In the data rows, zero lies at 4.5, halfway between 4 and 5.
The rows of a group all lie on one hidden flat surface, such as a line or a plane, and each surface passes through zero. There are 2 groups. The first row asked about is in group 0, and each new group gets the next number.
Each row in order, then its group:
[8 7 4 1 4 6 2 5 1 1 6 6] 0
[3 5 8 5 6 4 4 1 9 4 3 6] 0
[1 4 7 7 6 4 6 2 9 6 2 5] 0
[7 3 4 4 6 5 1 6 3 4 9 6] 1
[7 4 3 3 4 6 2 7 1 4 9 5] 1
[4 4 7 5 7 3 3 3 8 5 5 6] 1
[4 4 5 6 5 4 5 3 6 5 3 4] 0
[2 5 7 6 6 4 7 1 9 5 0 4] 1
[5 5 3 4 3 4 6 5 2 5 4 3] 1
[4 6 1 4 3 4 8 5 2 5 2 3] 1
[1 6 5 5 3 3 8 3 6 5 0 3] 1
[6 4 4 4 5 4 3 6 3 4 6 5] 1
[4 4 6 6 6 5 4 3 8 5 3 5] 1
[2 6 2 5 2 5 9 5 2 4 0 2] 1
[3 4 7 6 6 4 6 3 9 6 3 4] 0
[4 5 2 4 3 5 7 5 2 4 4 3] 1
[2 6 2 5 3 5 8 4 4 5 1 2] 1
[3 6 4 5 4 5 7 3 5 5 1 3] 1
[6 4 4 4 4 5 2 6 2 3 8 5] 1
[6 4 4 4 4 5 3 6 2 4 7 5] 1
[9 8 2 1 3 5 2 6 0 1 6 5] 0
[2 5 7 6 6 4 6 2 9 6 2 4] 1
[2 6 3 5 3 4 9 4 5 5 0 2] 1
[2 5 5 5 5 4 8 2 7 5 1 3] 1
[5 4 8 5 7 4 2 2 8 5 5 6] 1
[6 8 7 2 6 5 2 2 5 1 3 6] 0
[5 7 7 3 6 4 3 2 8 3 2 6] 0
[3 5 6 5 6 4 6 3 7 5 3 4] 1
[3 5 7 5 6 4 5 2 8 5 3 5] 1
How many dimensions does each group's flat surface have? From group 0 on:
2 2
